In the data rows, 500 means zero.
Some points, one per row:
(490, 530, 399, 526, 505, 402, 466, 551, 511, 478, 457, 499, 384, 492, 611, 397)
(619, 430, 355, 569, 581, 442, 570, 391, 654, 486, 504, 495, 314, 671, 589, 454)
(507, 626, 365, 521, 375, 173, 363, 478, 866, 368, 495, 508, 520, 382, 528, 563)
(352, 670, 359, 477, 418, 252, 435, 587, 716, 491, 419, 457, 583, 299, 599, 488)
(500, 605, 415, 659, 282, 632, 594, 533, 662, 320, 500, 630, 560, 411, 407, 405)
(593, 364, 392, 528, 573, 669, 611, 558, 493, 638, 766, 605, 373, 575, 678, 362)
(505, 206, 999, 478, 570, 999, 522, 600, 0, 610, 799, 586, 814, 578, 0, 487)
(381, 655, 317, 425, 353, 315, 434, 614, 633, 523, 400, 486, 565, 326, 443, 503)
(450, 466, 408, 459, 512, 370, 451, 481, 544, 559, 427, 541, 409, 549, 657, 491)
(400, 767, 314, 454, 344, 404, 463, 625, 768, 490, 449, 453, 615, 296, 387, 465)
(604, 476, 330, 569, 588, 563, 593, 437, 697, 467, 469, 542, 365, 648, 555, 434)
(357, 601, 583, 484, 448, 327, 377, 432, 514, 517, 518, 366, 623, 446, 657, 600)
(508, 263, 933, 439, 540, 801, 491, 601, 174, 615, 663, 557, 657, 456, 185, 546)
(655, 504, 343, 520, 615, 642, 613, 412, 585, 498, 505, 539, 256, 678, 644, 254)
(551, 518, 368, 591, 603, 444, 552, 406, 725, 487, 522, 482, 335, 630, 611, 396)
(655, 519, 308, 452, 495, 555, 722, 469, 849, 485, 518, 586, 472, 670, 301, 498)
(571, 452, 393, 496, 551, 504, 571, 557, 685, 566, 678, 500, 457, 533, 613, 385)
(400, 696, 390, 524, 382, 401, 439, 565, 519, 381, 397, 417, 543, 261, 502, 440)
(558, 255, 970, 461, 561, 846, 537, 596, 78, 595, 684, 612, 657, 462, 125, 510)
(400, 608, 507, 550, 422, 295, 391, 389, 516, 561, 522, 343, 680, 503, 608, 678)
(490, 0, 999, 354, 633, 999, 429, 556, 0, 601, 872, 614, 890, 682, 0, 460)
(420, 0, 999, 342, 666, 999, 408, 472, 0, 444, 907, 575, 889, 774, 0, 477)
(500, 560, 343, 520, 475, 437, 536, 520, 646, 471, 422, 463, 464, 525, 554, 466)
(495, 494, 333, 452, 563, 331, 530, 566, 705, 517, 433, 433, 420, 523, 564, 579)
(364, 651, 463, 573, 498, 453, 389, 437, 420, 574, 534, 357, 457, 504, 824, 410)
(546, 425, 581, 480, 541, 549, 532, 636, 446, 587, 699, 556, 534, 399, 599, 388)
(527, 533, 434, 492, 502, 342, 483, 528, 486, 576, 431, 505, 438, 518, 587, 494)
(437, 509, 297, 440, 530, 310, 515, 546, 786, 563, 368, 508, 546, 513, 498, 635)
(407, 706, 414, 502, 378, 371, 435, 611, 543, 267, 334, 420, 589, 297, 404, 482)
(408, 391, 909, 479, 544, 668, 469, 550, 125, 554, 654, 526, 623, 421, 397, 519)
(502, 471, 380, 460, 530, 377, 528, 470, 679, 582, 393, 496, 413, 521, 555, 588)
(377, 647, 331, 520, 473, 298, 437, 520, 513, 615, 367, 337, 525, 374, 678, 490)
(645, 448, 333, 535, 555, 494, 640, 445, 678, 459, 489, 483, 362, 653, 550, 417)
(603, 379, 277, 521, 673, 394, 544, 360, 757, 690, 293, 481, 377, 725, 455, 635)
(382, 638, 324, 443, 404, 243, 345, 606, 580, 648, 444, 446, 657, 350, 537, 594)
(626, 602, 574, 633, 243, 350, 538, 422, 606, 342, 376, 657, 686, 467, 277, 698)
(525, 684, 302, 578, 305, 537, 592, 558, 782, 308, 541, 542, 525, 515, 415, 478)
(401, 624, 482, 515, 538, 605, 595, 604, 378, 647, 642, 556, 503, 402, 612, 306)
12 more points follow, each with its number after it:
(375, 477, 871, 360, 523, 746, 445, 599, 226, 593, 616, 545, 737, 460, 290, 545) 0
(478, 546, 418, 519, 348, 315, 419, 499, 564, 209, 378, 494, 549, 407, 451, 766) 1
(612, 600, 227, 446, 519, 717, 767, 502, 749, 557, 555, 644, 394, 726, 387, 250) 2
(506, 314, 928, 431, 506, 888, 527, 610, 114, 604, 696, 645, 701, 514, 115, 460) 3
(457, 396, 889, 441, 541, 608, 465, 501, 0, 449, 471, 424, 531, 391, 568, 636) 4
(372, 665, 351, 527, 354, 312, 425, 612, 596, 568, 426, 426, 564, 239, 628, 378) 5
(575, 564, 477, 613, 295, 560, 550, 468, 514, 255, 443, 624, 495, 456, 459, 473) 6
(362, 696, 487, 589, 428, 456, 454, 435, 595, 492, 560, 360, 581, 428, 691, 492) 7
(659, 458, 372, 522, 561, 500, 585, 362, 707, 538, 471, 603, 384, 671, 490, 458) 8
(699, 418, 463, 419, 471, 541, 725, 494, 689, 345, 534, 624, 370, 739, 414, 527) 9
(639, 492, 312, 462, 441, 565, 745, 502, 770, 431, 506, 588, 407, 674, 372, 438) 10
(578, 566, 530, 631, 305, 496, 556, 498, 514, 308, 472, 611, 486, 441, 333, 530) 11
Which two of these numbered points are nearest to each point below, ignoring the 3 directions in which the first points spread most? Their numbers follow each, nearest first.
(489, 634, 380, 385, 328, 298, 533, 642, 725, 502, 541, 470, 670, 436, 446, 568) > 10 9
(439, 666, 355, 561, 478, 555, 531, 441, 356, 414, 482, 600, 332, 489, 655, 284) > 6 11
(589, 606, 553, 600, 308, 449, 546, 448, 400, 346, 385, 562, 520, 477, 376, 622) > 11 6
(393, 454, 775, 408, 548, 627, 478, 568, 338, 536, 536, 507, 510, 368, 545, 569) > 0 3
(290, 613, 693, 466, 522, 802, 491, 481, 91, 619, 564, 454, 610, 353, 511, 302) > 2 3
(643, 589, 293, 517, 515, 749, 736, 469, 567, 404, 498, 579, 280, 705, 546, 231) > 2 6
(606, 447, 435, 585, 610, 509, 569, 417, 489, 483, 516, 553, 257, 669, 668, 382) > 11 8
(539, 635, 583, 692, 333, 564, 555, 503, 485, 95, 481, 576, 404, 486, 473, 432) > 6 11
(275, 706, 449, 590, 424, 466, 474, 469, 589, 510, 535, 277, 580, 450, 663, 495) > 7 10
(507, 597, 562, 397, 296, 222, 498, 636, 663, 352, 430, 457, 543, 420, 580, 674) > 9 1
(542, 275, 884, 438, 572, 791, 558, 569, 7, 652, 702, 647, 640, 506, 271, 410) > 3 10
(675, 511, 441, 632, 284, 361, 512, 615, 700, 324, 605, 654, 558, 449, 308, 558) > 11 5
(477, 495, 430, 422, 429, 226, 373, 458, 453, 311, 352, 459, 513, 478, 473, 689) > 1 4
(601, 454, 378, 569, 593, 414, 573, 326, 737, 523, 466, 536, 376, 685, 527, 519) > 8 0
(522, 593, 450, 441, 328, 375, 562, 467, 510, 340, 461, 560, 435, 604, 496, 489) > 9 11
(514, 535, 477, 481, 270, 198, 404, 536, 736, 199, 311, 470, 634, 457, 351, 898) > 1 9
(503, 248, 982, 393, 567, 886, 515, 643, 97, 608, 696, 623, 714, 500, 174, 448) > 3 0
(560, 666, 453, 485, 302, 406, 593, 553, 736, 318, 373, 600, 550, 551, 318, 608) > 9 10
(458, 532, 547, 446, 460, 480, 483, 589, 722, 577, 588, 445, 766, 451, 390, 678) > 0 8
(594, 471, 299, 620, 640, 535, 524, 609, 629, 635, 677, 477, 335, 468, 706, 223) > 5 3
(386, 450, 802, 392, 545, 667, 439, 578, 142, 511, 579, 470, 493, 410, 560, 484) > 9 3
(443, 595, 426, 463, 375, 194, 331, 548, 588, 401, 357, 362, 587, 352, 589, 845) > 1 9
(653, 433, 436, 438, 495, 561, 701, 376, 499, 437, 481, 626, 373, 751, 469, 443) > 9 10
(335, 679, 518, 515, 401, 407, 427, 428, 571, 584, 538, 368, 667, 395, 664, 504) > 7 8
(559, 644, 422, 564, 334, 465, 557, 489, 577, 325, 503, 555, 445, 453, 388, 429) > 11 6
(504, 442, 506, 540, 337, 133, 258, 539, 515, 300, 332, 498, 561, 228, 410, 677) > 1 8
(373, 573, 776, 492, 517, 742, 492, 650, 262, 414, 593, 428, 451, 380, 588, 343) > 6 11
(675, 375, 409, 564, 601, 452, 629, 349, 738, 482, 469, 539, 371, 645, 535, 517) > 8 9
(627, 500, 383, 609, 650, 540, 581, 407, 624, 419, 536, 539, 253, 618, 618, 312) > 11 6
(342, 469, 851, 410, 506, 666, 478, 484, 8, 509, 446, 435, 612, 351, 512, 576) > 4 11
(338, 483, 773, 379, 515, 650, 468, 516, 109, 603, 502, 476, 705, 375, 464, 601) > 0 8
(530, 512, 315, 561, 613, 491, 577, 577, 815, 668, 640, 476, 411, 429, 631, 231) > 5 3
(479, 615, 477, 520, 357, 331, 439, 497, 541, 212, 355, 499, 525, 471, 478, 641) > 1 4
(424, 676, 408, 440, 311, 254, 404, 615, 718, 378, 367, 434, 536, 308, 453, 701) > 9 0
(446, 524, 595, 438, 505, 500, 539, 548, 356, 607, 625, 434, 453, 438, 645, 432) > 10 3
(586, 418, 352, 599, 663, 456, 528, 563, 550, 560, 618, 428, 195, 458, 802, 161) > 5 11
(383, 377, 871, 433, 539, 606, 447, 489, 0, 518, 526, 422, 631, 399, 545, 616) > 4 1
(424, 672, 499, 563, 420, 361, 416, 472, 520, 490, 500, 318, 536, 474, 719, 507) > 7 8
(509, 175, 974, 375, 584, 970, 483, 567, 0, 681, 722, 671, 609, 514, 244, 459) > 3 0
(478, 174, 999, 421, 565, 999, 526, 638, 0, 547, 791, 680, 567, 515, 171, 337) > 3 5
(513, 603, 343, 520, 416, 531, 591, 535, 616, 405, 486, 557, 454, 553, 484, 427) > 10 3
(645, 464, 424, 487, 550, 394, 565, 353, 694, 497, 462, 548, 403, 629, 604, 508) > 8 9
(368, 724, 490, 585, 445, 549, 463, 473, 443, 491, 562, 406, 531, 344, 697, 341) > 7 6
(600, 479, 351, 604, 588, 430, 604, 381, 822, 509, 479, 587, 448, 668, 485, 498) > 8 0
(399, 713, 341, 470, 382, 353, 474, 645, 681, 470, 387, 390, 606, 335, 444, 535) > 10 5
(560, 361, 380, 574, 625, 449, 505, 585, 505, 623, 613, 448, 255, 420, 795, 325) > 5 3
(617, 550, 303, 489, 487, 644, 784, 489, 756, 456, 468, 625, 386, 727, 401, 352) > 10 3
(567, 551, 466, 670, 273, 490, 550, 530, 554, 340, 400, 571, 568, 480, 357, 558) > 11 6
(441, 534, 418, 452, 431, 342, 388, 456, 490, 322, 401, 553, 532, 410, 474, 642) > 1 8
(477, 613, 304, 466, 400, 172, 375, 429, 725, 497, 440, 601, 466, 431, 579, 419) > 8 5
(541, 662, 373, 513, 315, 539, 538, 500, 660, 267, 478, 561, 426, 487, 428, 410) > 6 11
(406, 623, 476, 497, 403, 339, 444, 546, 542, 338, 336, 339, 637, 344, 564, 691) > 1 4
(643, 575, 409, 526, 491, 600, 789, 479, 692, 324, 550, 610, 318, 670, 427, 356) > 10 11
(390, 511, 866, 454, 516, 651, 496, 533, 102, 486, 544, 410, 616, 364, 462, 615) > 4 9
(493, 620, 445, 391, 395, 315, 468, 563, 534, 459, 520, 524, 573, 431, 651, 451) > 9 10
(578, 424, 323, 527, 571, 517, 573, 574, 661, 669, 693, 557, 462, 618, 622, 333) > 5 10
(490, 673, 367, 565, 326, 427, 496, 469, 613, 253, 418, 457, 536, 399, 473, 508) > 6 11
(443, 352, 849, 402, 587, 973, 560, 619, 116, 687, 730, 621, 610, 476, 275, 336) > 3 2
(396, 630, 376, 534, 488, 414, 417, 506, 637, 568, 557, 376, 641, 504, 629, 576) > 7 8
(525, 135, 999, 385, 578, 999, 510, 553, 0, 614, 722, 642, 727, 551, 20, 505) > 3 8
(615, 447, 413, 486, 536, 649, 663, 460, 424, 350, 499, 618, 249, 750, 568, 322) > 6 11
(565, 459, 303, 545, 596, 442, 507, 614, 715, 735, 538, 522, 382, 469, 647, 351) > 5 3
(666, 460, 431, 476, 488, 636, 724, 471, 556, 332, 483, 649, 363, 691, 469, 362) > 6 11
(379, 689, 438, 550, 434, 344, 412, 390, 490, 512, 519, 359, 559, 468, 683, 556) > 7 8
(409, 664, 568, 530, 409, 362, 394, 436, 567, 505, 520, 336, 619, 372, 649, 640) > 7 8
(379, 663, 543, 554, 428, 346, 378, 405, 618, 498, 491, 332, 629, 432, 559, 658) > 7 8
(606, 422, 336, 559, 659, 442, 535, 586, 628, 715, 678, 422, 358, 490, 660, 368) > 5 10
(591, 383, 348, 580, 684, 335, 481, 390, 742, 662, 297, 507, 428, 680, 547, 630) > 8 0
(527, 519, 392, 454, 482, 381, 518, 496, 567, 449, 442, 475, 412, 521, 579, 526) > 9 8
(662, 378, 419, 581, 565, 473, 631, 324, 459, 448, 419, 556, 271, 633, 631, 396) > 11 6
(663, 316, 463, 506, 556, 288, 515, 566, 551, 569, 500, 449, 318, 476, 694, 505) > 9 8
(574, 507, 335, 406, 481, 639, 685, 515, 679, 449, 517, 641, 386, 634, 408, 325) > 10 3
(359, 618, 476, 550, 471, 338, 390, 419, 577, 532, 554, 369, 609, 435, 657, 602) > 7 8
(595, 510, 347, 611, 540, 493, 590, 495, 854, 466, 519, 518, 410, 626, 473, 326) > 5 10
(577, 675, 415, 699, 299, 590, 632, 484, 455, 261, 462, 528, 401, 509, 427, 464) > 6 11
(511, 609, 408, 533, 441, 390, 534, 565, 661, 397, 518, 477, 479, 475, 575, 442) > 10 9
(602, 418, 420, 464, 559, 475, 563, 390, 596, 337, 473, 423, 321, 692, 571, 428) > 9 1
(428, 541, 573, 416, 568, 509, 510, 548, 460, 700, 597, 472, 616, 404, 563, 472) > 0 10
(547, 578, 373, 497, 508, 428, 559, 529, 656, 452, 488, 478, 436, 482, 574, 468) > 10 3
(359, 726, 334, 480, 433, 316, 377, 612, 654, 637, 392, 364, 648, 354, 550, 557) > 0 8
(552, 403, 347, 606, 576, 390, 497, 581, 731, 745, 551, 479, 433, 444, 616, 453) > 5 8
